Dituz: [ -9  -1   7 -69]
tisa: [ 7 29 -1 89]
senes: [ 29  -1   7 -69]
Tul: [  2   0   0 -75]
sesaz: [  0  -3   7 -69]
find: [ 7 29 -1 89] -> tisa
find: [-9 -1] -> Dituz
find: [29 -1  7] -> senes
find: [ -3   7 -69] -> sesaz
find: [29 -1 89] -> tisa
find: [2 0 0] -> Tul

Noz: [-40  16 -11 -20 -13 -14  44]
Nilu: [22  8 51  9 12 49 -1]
zudip: [ 14   9  33   8  25 -62   1]
komam: [  0 -18 -19  22   0  31 -60]
Kiv: [ 22   8 -26  -6   4  24  41]
lega: [  4 -19 -39 -12 -19  52  27]
zuzo: [-23  -4 -48 -19 -15 -42  25]
fifu: [ 55 -40 -13  16  22  14  -3]
lita: [  2  10  15 -16 -14  55  45]
bib: [ -1   9   1 -13   6 -66  34]
relez: [ 30 -38 -37  17   5  33 -26]
Sotu: [-40  16 -11   0  -6 -53 -31]
find: [ 8 51  9 12 49] -> Nilu
find: [-48 -19] -> zuzo
find: [22  8 51  9 12 49 -1] -> Nilu

fil: [ -2 -13 -25   7 -17]
geg: [ 13  23 -60  -5  43]
nebof: [-24 -15  -3 -11 -30]
dabur: [ 12  -5  -4 -36 -33]
Kufi: [ 18  12  -5  -5 -36]
ses: [-24  20  19  -5 -36]
bedod: [-15 -13  28  -2  -2]
nuned: [ -5  -5   5  -5 -73]
find: [-24  20  19  -5 -36] -> ses
find: [ 12  -5  -5 -36] -> Kufi
find: [ 18  12  -5  -5 -36] -> Kufi
find: [ -5  -5 -36] -> Kufi
find: [  7 -17] -> fil
find: [-60  -5  43] -> geg
find: [-5  5 -5] -> nuned

pevun: [ 16  31 -36  -3 -16  21  -2  52  45]
ligig: [  8  74 -49 -17 -44  39  44  64  37]
beda: [ 27  -1 -16  28 -31 -30  -8   0  18]
Geluv: [ -1 -16  29 -31  53  28  -1  -7 -65]
lev: [ 15  45 -40 -16 -10   7  35  28  44]
Vafa: [ -5  28 -38  27  -8   2 -14  -3  22]
Deti: [  2  39 -31 -34   0  -3  19  34  33]
Doz: [ 28  -8   2  -5 -14 -38  27 -71 -43]
nuzi: [ 17 -49  11  18  60  35   3  -2 -61]
gagir: [  4 -10  51   4   9 -35  -1 -18 -17]
find: [ 2 -5] -> Doz
find: [ -8   2 -14  -3] -> Vafa
find: [ -5  28 -38  27  -8   2 -14] -> Vafa
find: [ -1 -16  28 -31] -> beda
find: [34 33] -> Deti
find: [-3 19] -> Deti

poka: [ 30 -20  59 -49 -16 -31 -48  24]
dob: [ 28 -38 -31  46 -38 -31  45  45]
mure: [ 2  4 20  2  8  2  2  3]
Sez: [  9 -15 -32  54 -14  -7  53  24]
bolo: [ 59 -31 -49  30 -16 -20  69   1]
find: [-31  46 -38] -> dob
find: [ 28 -38 -31  46 -38 -31] -> dob
find: [ 30 -20  59 -49 -16 -31] -> poka
find: [  9 -15 -32  54] -> Sez
find: [-15 -32] -> Sez
find: [-38 -31  46 -38 -31] -> dob

sori: [ 9  9 -2  8  1  6 12 12]
mov: [ 8 11 10 -1 12  3  9  9]
Misut: [ 33  39 -31  54 -21 -25  75 -30]
sola: [-33 -32  54 -21  35  39 -62  57]
luda: [ 30  30  11 -13  11  21 -16  32]
Tutes: [ 18  15 -11   9  -8  16   6  23]
Tuf: [16 15 -4  5 -2 13  4 20]
metoz: [-44 -37 -16  48  -7 -36  80 -41]
Tenaz: [ 41  34 -13  -2 -11  36 -20  48]
find: [-37 -16  48  -7] -> metoz
find: [16  6 23] -> Tutes
find: [ 39 -31  54 -21] -> Misut
find: [35 39] -> sola

rov: [65 84 43 -1 -2 65 66 72 -5 -2 74 56 -4 49 19 14  5 78 40 -3  6 -4 -3 10
  9 -3 77 39 22 20 -2 57 -3 56 59 83 70 14 -2 12 60  0 -4 54  1 -4 -3 -4
 43 46]
Nunod: [57 77 36 -2 -2 61 60 64 -4 -3 66 51 -3 45 15 12  4 73 34 -3  3 -4 -3  8
  6 -3 67 33 21 18 -2 53 -3 50 53 75 63 11 -2 11 52  0 -4 46  2 -5 -3 -4
 35 45]
nonuv: [18 11 19  3 -5 -5 10 23 -5 -4 17  6 27  1  6 -3 -3  0  2 -5 20 -1 -4  0
  9 -4 41  7 -4 -2 -4 -5 -2 11  6 19  5 -2 -5 -3 30 -5  2 24 -5 34 -5  6
 26 -5]
mag: [63 78 43 -1 -2 53 61 70 -5 -2 70 52 -5 43 18 10  3 69 35 -3  9 -4 -3  8
  9 -2 78 36 16 15 -2 45 -4 53 54 79 63 10 -2  8 61 -2 -5 54 -2 -1 -3 -4
 45 34]
Kobir: [ 1 -5  9 19 28 -4 -3  1  6 12 52 70 -5 -4  8  1  4 -5 -2 20 30 16 24  5
 16 10  8  2 -3  0 32 -4 31 -1 -3 -3 -4  2 18  0  9  2 33  8 -2 55 15 29
 13 -4]
Ziki: [68 84 47 -1 -1 58 66 76 -5 -2 76 56 -5 47 20 11  4 74 38 -3 10 -4 -2  9
 11 -2 84 40 18 18 -2 49 -4 57 59 85 68 12 29 12 66 -2 -5 58 -2 -1 -2 -4
 49 37]
guga: [-2 -1 -5 24 86 -3 -2 -1 45 83 -1 -4 58 -4  0  5 14 -1 -5 73  8 34 75  7
  6 75 -1 -5  0  1 84 -4 67 -3 -3 -1 -2  5 84  6 -3 24 56 -3 24 28 75 36
 -5 -5]
Sesif: [-2 -1 -5 24 86 -3 -2 -1 45 83 -1 -4 58 -4  0  5 14 -1 -5 73  8 34 75  7
  6 39 -2 -5 -5 -4 59 -2 47 -3 -3 -1 -2 -2 51 -3 -4  3 41 -4  0 35 42 26
 -5 -2]
vup: [-5 -4 -5 -1 17 18 -3 -5 21 35 -5 -2 -4  2 -2  8  8  4  0 19 -5  4 16  4
 -4 35 -3 -3 15  7 13 21  5 -4 -2 -5 -2  5 29 12 -4 19  0 -5 30 -3 27 -3
 -4 32]
dizu: [-2 -1 -5 24 86 -3 -2 -1 45 83 -1 -4 58 -4  0  5 14 -1 -5 73  8 34 75  7
  6 75 65 30 15 13 -2 43 -4 45 47 69 56  8 -2  8 49 -1 -5 43 -1 -4 -3 -4
 34 34]
feg: [51 63 35  0 -3 41 49 57 -5 -3 57 41 -5 33 15  8  2 54 27 -4  9 -3 -4  6
  8 -4 65 29 12 12 -3 34 -5 42 43 65 50  8 -3  6 50 -2 -5 44 -2  0 -4 -3
 37 24]
kek: [-5 -4 -5 -1 17 18 -3 -5 21 35 -5 -2 -4  2 -2  8  8  4  0 19 -5  4 16  4
 -4 35 -3 -3 15  7 13 21 -3 12  7 23  8 -2 -4 -4 32 -5  0 26 -5 29 -4  4
 26 -5]
find: [70 52 -5] -> mag
find: [19 14  5 78 40 -3  6 -4] -> rov
find: [-5 -4 -5 -1 17 18 -3 -5 21 35 -5 -2 -4  2 -2  8  8  4  0 19 -5  4 16  4
 -4 35 -3 -3 15  7 13 21  5 -4 -2 -5 -2  5 29 12 -4 19  0 -5 30 -3 27 -3
 -4 32] -> vup
find: [-2 -1 -5 24 86 -3 -2 -1 45 83 -1 -4 58 -4  0  5 14 -1 -5 73  8 34 75  7
  6 75 65 30 15 13 -2 43 -4 45 47 69 56  8 -2  8 49 -1 -5 43 -1 -4 -3 -4
 34 34] -> dizu

fupon: [-4 34 20 -2 14  9]
pup: [ 70 -12 -54   7  14   9]
fugef: [ 70 -54 -12   7 -15  -2]
find: [-12 -54   7] -> pup
find: [20 -2 14] -> fupon
find: [-4 34 20 -2 14  9] -> fupon
find: [-54 -12] -> fugef

Revo: [  0  42  67  57  40   3 -15  17   6  41]
Nakim: [ 31 -41  44 -20  72  32 -28  76 -11  70]
sop: [  7  32  75  12   0 -36 -14  23 -28  57]
foge: [ 43  47  43  43  43  69 -22  52 -19  65]
roso: [-52  41  52  32 -51 -48  -5 -42  14 -36]
lebi: [ -6 -28 -90 -16  40  57 -37  52 -12  44]
Bag: [  0 -28 -59 -32 -39 -56  60 -69  40 -63]
Mozin: [-51  13 -56  -4 -59  -8  13 -66   0 -51]
pigod: [-88 -16  40  57 -37  52 -12  27 -14  48]
find: [17  6 41] -> Revo
find: [-88 -16  40  57 -37  52 -12  27 -14  48] -> pigod
find: [-90 -16  40  57 -37  52 -12] -> lebi
find: [ 43  47  43  43  43  69 -22  52 -19  65] -> foge
find: [ 32 -28] -> Nakim
find: [32 75] -> sop
find: [-20  72  32] -> Nakim

niz: [-17 -39 -39 -15]
paz: [-12 -17 -26 -74]
vom: [ 15  28 -22  13]
nivog: [ 4 72 48 20]
tifi: [ 36 -33 -15   7]
pomag: [-49  48  72  47]
salu: [ 19   3  28 -34]
Rirob: [ 5 18  6 62]
Gubo: [ 36 -53 -48   9]
tosid: [-9 71 30 87]
Laka: [15 28  3 78]
find: [48 20] -> nivog
find: [28  3] -> Laka
find: [-49  48  72] -> pomag
find: [ 4 72] -> nivog
find: [48 72] -> pomag

Kat: [ 17 -76 -36 -50   0 -14  -6  69  14 -66  90 -34   5 -31]
zepe: [ 15 -60 -43 -42  14   3  11  14 -66  69  90 -60  11 -17]
Dese: [-60 -22  15   6  51 -73  41  48 -10 -22  90 -13   4  48]
find: [-14  -6  69  14 -66  90 -34   5 -31] -> Kat
find: [ 14 -66  69] -> zepe
find: [  6  51 -73] -> Dese

tok: [-23  -6   7 -16  25 -34 -70  -4  11  27]
litas: [  9 -16   7 -16  25 -34 -70  -4  25 -59]
Gerat: [-23  -6   7 -16  25 -34  34  11  -4  31]
find: [-4 11] -> tok
find: [  7 -16  25 -34  34  11  -4  31] -> Gerat
find: [-23  -6   7 -16  25 -34 -70  -4  11  27] -> tok
find: [  9 -16   7 -16  25 -34 -70  -4  25 -59] -> litas
find: [34 11 -4] -> Gerat
find: [-34 -70  -4  25 -59] -> litas
find: [ 25 -34 -70  -4  25] -> litas

fiz: [ 11  -2  34 -27  21 -47]
lisu: [-89  -2 -39  48  11  -4]
gusim: [-89 -39  -2 -61 -36 -68]
Mimod: [-38   8  23 -21  50 -11]
nofa: [-38   8  23 -21  11  -4]
find: [-38   8  23 -21  11  -4] -> nofa
find: [-89 -39  -2] -> gusim
find: [ 21 -47] -> fiz
find: [-38   8  23 -21  50] -> Mimod

mos: [  1  41 -58  31   4  -6  -2  -3  -1   3  -3   2]
Zerar: [ 32  -5  28 -63  85 -84  -5  43  16  15  -4 -24]
Mosab: [  2   8  16 -17   8  -7   8  -5 -11   3 -28 -11]
toz: [  5   1  41 -55  31 -60  19  44  -7   5 -29 -28]
giz: [  1   5  -9 -32   4  22  14   3 -13   5 -24 -16]
Gakuv: [  8  55 -71 -57   8  50  15 -13 -22  38 -37 -43]
Lib: [  2  -2   5  -9   5 -16  -2  -2  -1   3  -5   1]
Zok: [  2  11 -12   2   4  17   3 -11 -13   3 -29  -9]
nud: [  1  -5 -18  20   1   7  -5  -3   8   3  37   8]
Nolut: [  4  33 -43 -38   6  36  18 -11 -19   8 -38 -34]
find: [15 -4] -> Zerar
find: [  8  16 -17   8  -7   8  -5 -11   3 -28 -11] -> Mosab
find: [  1  41 -55  31] -> toz
find: [ 8  3 37  8] -> nud

Zike: [ -1  57  78  52 -12 -68 -81 -45  21  73  79  38 -26]
Posa: [  3 -17 -29 -20   5  31  35  18 -22 -40 -40  -5  38]
rizop: [ 18   3 -17 -29 -20   5  31  35  18 -22 -40 -39  -5]
tar: [-16  48  80  64   4 -58 -80 -55   5  62  77  47 -11]
bisek: [ 47  28 -14 -52 -59 -28  25  60  68  19 -33 -70 -62]
find: [  4 -58 -80 -55   5] -> tar
find: [  3 -17 -29 -20   5  31  35  18 -22 -40 -39  -5] -> rizop

Ref: [-29 -17 -34 -28  15 -10  12]
lafi: [-18   0 -27 -17 -59 -48  18]
vofen: [-13 -17  18  16  64 -39  13]
Tulek: [ 16  18 -13 -17  -6   5  -3]
zufo: [-20  18  51 -45  69 -24  28]
Damu: [-43  -1  63  -1 -55  37 -46]
rapov: [13 19 58 18 39 54 -6]
mav: [13 19 58 18 39 54 16]
bapul: [  6  27  59  26  36 -42  45]
ruf: [-11 -50  43 -52   8 -23 -49]
tife: [ 18 -20  51 -18  38  27  15]
find: [-13 -17  -6   5] -> Tulek
find: [-13 -17  18  16] -> vofen
find: [ 18 -20  51] -> tife
find: [13 19 58 18 39 54 -6] -> rapov
find: [ 15 -10] -> Ref
find: [ 27  59  26  36 -42] -> bapul

pul: [-40 -52 -46 -50   9  47  56]
Napur: [ -2  -5  42 -45  33 -44  57]
fimo: [-30 -10 -36  12  17 -68  62]
fef: [ 12 -20 -25  20  44 -19 -24]
gul: [ 12 -54 -25  20  44 -19 -24]
Momad: [-44  18  16 -30 -33 -39  10]
lin: [-42 -46 -55  47  17  35  13]
gal: [-40  18  19 -43 -14   7  36]
Kiz: [ -3 -44 -45  33   6  17 -39]
Guv: [ 28 -24  -9   8  17  35  14]
pobo: [-40 -47 -62 -26 -32 -37  67]
vufe: [-30 -10 -49  63 -15  37 -64]
find: [-24  -9   8  17  35  14] -> Guv
find: [-62 -26 -32 -37  67] -> pobo
find: [-42 -46 -55  47  17  35  13] -> lin
find: [18 16] -> Momad

bome: [-16   5 -21 -37  77 -26 -28  -9 -36 -27  44  14  59 -63 -19  -4   8  61
  25  49 -16 -38  -9]
lud: [  2   9  15  30 -52  12 -14  16  25   9 -18 -11  59  47  16   0 -16 -45
 -20 -33  -1  39  16]
Tuvif: [-14  -3   9  -4  48  26 -22 -10   9   5  18  15  59  62  11  19 -26  17
 -45  23  -2  53 -25]
tol: [ -9  -7 -14 -33  74  -7 -25 -18 -27 -13  30  16  59 -35 -15 -13  20  38
   9  43  -4 -27 -22]
boka: [  3  -3 -18 -23  23 -25 -21  -7   9  25  11   1  59 -75 -19  23  -1   5
  40  17  -1 -59   3]
Lused: [-18  -1 -12 -33  84  -6 -28 -14 -24 -18  44  18  59 -20 -10 -26  19  61
  -3  51 -11  -6 -22]
find: [-25 -18 -27 -13  30  16  59 -35 -15 -13  20] -> tol
find: [-26  19] -> Lused
find: [25  9] -> lud
find: [-16   5] -> bome

Bip: [ -7  -2 -46  75  15]
fabap: [ 45  -2  82 -61 -22]
vuf: [-20 -46  -2 -38  -2]
navip: [-20   3  -4  74   9]
find: [-4 74] -> navip
find: [ -2 -46] -> Bip

demom: [  3   0  -2   1 -42   2  -9]
zefo: [ -2 -12   1   3   0   2   6]
kolu: [-30 -10  11 -20 -21  90 -23]
maz: [  3   0  -2   1 -12   2  -9]
bal: [  3   0  -2   3  -1 -10   0]
Gep: [ 6  7  2 16 -2 -8  4]
zepo: [-30 -10  11   1   3  -1   1]
find: [  3   0  -2   1 -12   2] -> maz
find: [-20 -21] -> kolu
find: [  3   0  -2   1 -12   2  -9] -> maz
find: [1 3 0 2] -> zefo

bon: [ 87 -74   0   5  -5  -3  -1  -2]
dukig: [ 38  -3  21 -25  12 -21 -31  12]
zirod: [ 88 -48  87 -73  62 -80 -90  73]
lif: [ 58 -17  44 -43 -21  12 -56  33]
find: [ 12 -21] -> dukig
find: [-25  12] -> dukig
find: [ 87 -73] -> zirod
find: [ 0  5 -5 -3] -> bon

zevub: [ 22 -19  28  -5 -44 -33   6  -5  15  14 -11  -6  53  11  24  -1   8  21
 -44  26  -1   2 -33   1  -5  15  29   5 -18 -38   9   0 -19 -15  10  39
  31 -34   3  -6 -30   3  11   8   6  27  -4 -28 -28  -7   7  11 -21  -6]
Kezo: [-13   5   3  -4  16  20  12   0 -32 -23   4 -10  42   9  24  -1   8  22
 -19  28  -5 -42 -33   6  -5  15  14 -11  -6  10  31   2 -11 -15   7   3
   6 -34   3 -24 -30  10  17 -19 -20   1  -4   6 -28  -5  27   3 -21 -14]
muza: [ 23 -82  12  -4   6  -5  -9   0  -4  44   6  72 -31  11  -9  -1   8 -10
  42  13  15   2  -3   6  -5  -7 -30 -11  -6  29  -2   0   7  12  10 -29
 -54   4   3 -24  20   3  19 -19 -22 -27  -4  19 -10   4  27  11 -16  -6]
mibu: [-27  83 -17  -4 -28  18  27   0  10 -13 -11 -74  40  11  24  -8   7  20
 -23  -9  -1  24 -15  -9  -1  15  26  23 -25 -44   9   0 -11 -15  10  35
  68 -34  -1  23 -30   3 -42  38  19  24  -4 -47 -13  -4 -41 -19  -6  -4]
benif: [  0 -11 -16   0   6  20  38   0  -4 -16   4 -68  67  11  24  -1   8  25
 -57  26  -1   2 -33   3  -5  15  31   1 -17 -43   9  -1 -27 -26  14  49
  27 -34   3   0 -30   3  17   7  10  33  -4 -29 -28 -16   2  11 -21  -6]
fopiz: [  8 -31  14 -31   8  20  10   0 -31   3   4  28  25  11  24  -1   8  21
  32  26  -1 -37 -33   6  -5  15   4 -11  -6  29  31  22   0  -7  10 -25
   6 -34   3 -29 -30   4  17 -19 -42 -22  -4   6 -28   8  27 -21 -21 -26]
find: [ 22 -19  28  -5 -44 -33   6  -5  15  14 -11  -6  53  11  24  -1   8  21
 -44  26  -1   2 -33   1  -5  15  29   5 -18 -38   9   0 -19 -15  10  39
  31 -34   3  -6 -30   3  11   8   6  27  -4 -28 -28  -7   7  11 -21  -6] -> zevub
find: [ 7 12 10] -> muza
find: [  0 -11 -15] -> mibu
find: [ 22 -19  28  -5 -42 -33   6  -5  15  14 -11  -6] -> Kezo
find: [ 10  39  31 -34   3  -6 -30   3] -> zevub
find: [-15  -9  -1] -> mibu
find: [  0 -30   3] -> benif

rif: [-11  -1   2  -3   3  -2  -6  -9  -4  -5   1  -1  29 -12  -1   1]
Fufi: [ 11   6  -1   8  -7   5   2   3 -11  -1   5   3  -4   3  -3  -4]
sitel: [ 10  -2 -22   4  -6   3   9  -1   4  -3   1   2   4  17  -2 -12]
lavo: [ 15   0 -16  -1  -6   9   1  -5  -4  -4  -2   0  23   8  -7  -9]
turet: [-10  -1  -3   6  11  -9  -3   5  12  14  -1   1 -30  18  10  20]
Fodif: [-37   0   0 -13  10  -4 -44 -28 -27   0  -2 -13 -16   3  -4  25]
Kopo: [  4   5 -25  -6 -34  -2  40   5  -4   0   3   2 -15  20  -4   1]
pud: [  1  -5  26  -4  -3   1  -7  38   0   7   2  -5 -24 -13  -2   6]
kila: [ -5  -6 -72   4  -5 -10  -4   1  -5  10  -2  -1 -13  55   4  -1]
gav: [  0   0 -15  -3   2   2   6  15   3   1   2   0  -6  -9  -2  -9]
sut: [-23   1 -25  -6   5  -2 -34  40 -26  -9  -7  -5   3   2  -4  17]
find: [ 1 -5 -4] -> lavo
find: [-1 -6] -> lavo
find: [-7 -9] -> lavo
find: [-25  -6   5  -2 -34  40] -> sut
find: [ -5  -6 -72   4  -5 -10  -4   1  -5  10] -> kila

Dipu: [ -2 -24  -1 -34]
naza: [-5 -4 -5 -5]
Sol: [ 21  -2 -24   2]
find: [-24  -1 -34] -> Dipu
find: [-5 -4] -> naza
find: [ -2 -24   2] -> Sol

mel: [-32  -4   5  -1]
Boser: [-66  -9   9   0]
sobib: [-77  -8   8   0]
tezu: [-32   5  -4  -1]
fafim: [-66  -9 -15   1]
zokas: [86 -7 46 -1]
find: [ 5 -4 -1] -> tezu
find: [-32   5  -4] -> tezu
find: [-4 -1] -> tezu

miva: [-22  -7  -3  13  -4  33  24   5  15  12   9  -7  -4 -45  58 -15  43  35
  33   9  -1  10   8 -38  48  33   2  31 -31  21  26  50  47  41  18 -11
  10]
vubi: [-40  35  16 -11  -2 -44  43  42 -29 -63   7 -11  -2 -41  39  46 -35 -69
   4  57 -31   8  33 -38   2  10  48  17  18  -8 -41 -10   1  -4  -2 -27
  -7]
dera: [ 67  46   9   7  -7  55  24 -19 -45  39  16 -12  -3 -49  48  48 -34 -72
   7  63 -34  -7  18  -3 -17   2   8  21  16  -7 -42  -7   5  -1   0 -30
  -7]
nonu: [ 58  40   8   6  -7  49  24 -17 -40  35  14 -11  -2 -44  43  42 -29 -63
   7  56 -30  -6  16  -3 -14   3   7  19  14  -6 -37  -5   5   0   0 -27
  -6]
find: [ 10   8 -38  48  33   2] -> miva
find: [ -7  49  24 -17 -40  35  14] -> nonu
find: [ 35  16 -11  -2 -44  43  42] -> vubi
find: [-40  35  14 -11  -2 -44  43  42 -29 -63   7] -> nonu
find: [ -7  49  24 -17] -> nonu

seseg: [ 53  20  57  -5  76 -15  37  63]
guva: [ -7 -68  57  -5  76 -66 -74  44]
vit: [ 59 -42  -7 -70   5  22 -38 -55]
zunoz: [ 37  -5  20  53  76 -15  57 -55]
find: [-70   5  22 -38] -> vit
find: [ 53  20  57  -5  76 -15  37] -> seseg
find: [ -7 -70] -> vit

lut: [ -4   2  -9   2   3   4 -10   2]
Dem: [-48  69   1   1   1 -47   1   1]
rak: [  3 -13  16 -12 -17 -18  17 -16]
tekim: [  0   2   1   1   1   1 -47  69]
find: [-47  69] -> tekim
find: [  1   1   1   1 -47] -> tekim
find: [  2   3   4 -10   2] -> lut
find: [0 2 1 1 1 1] -> tekim

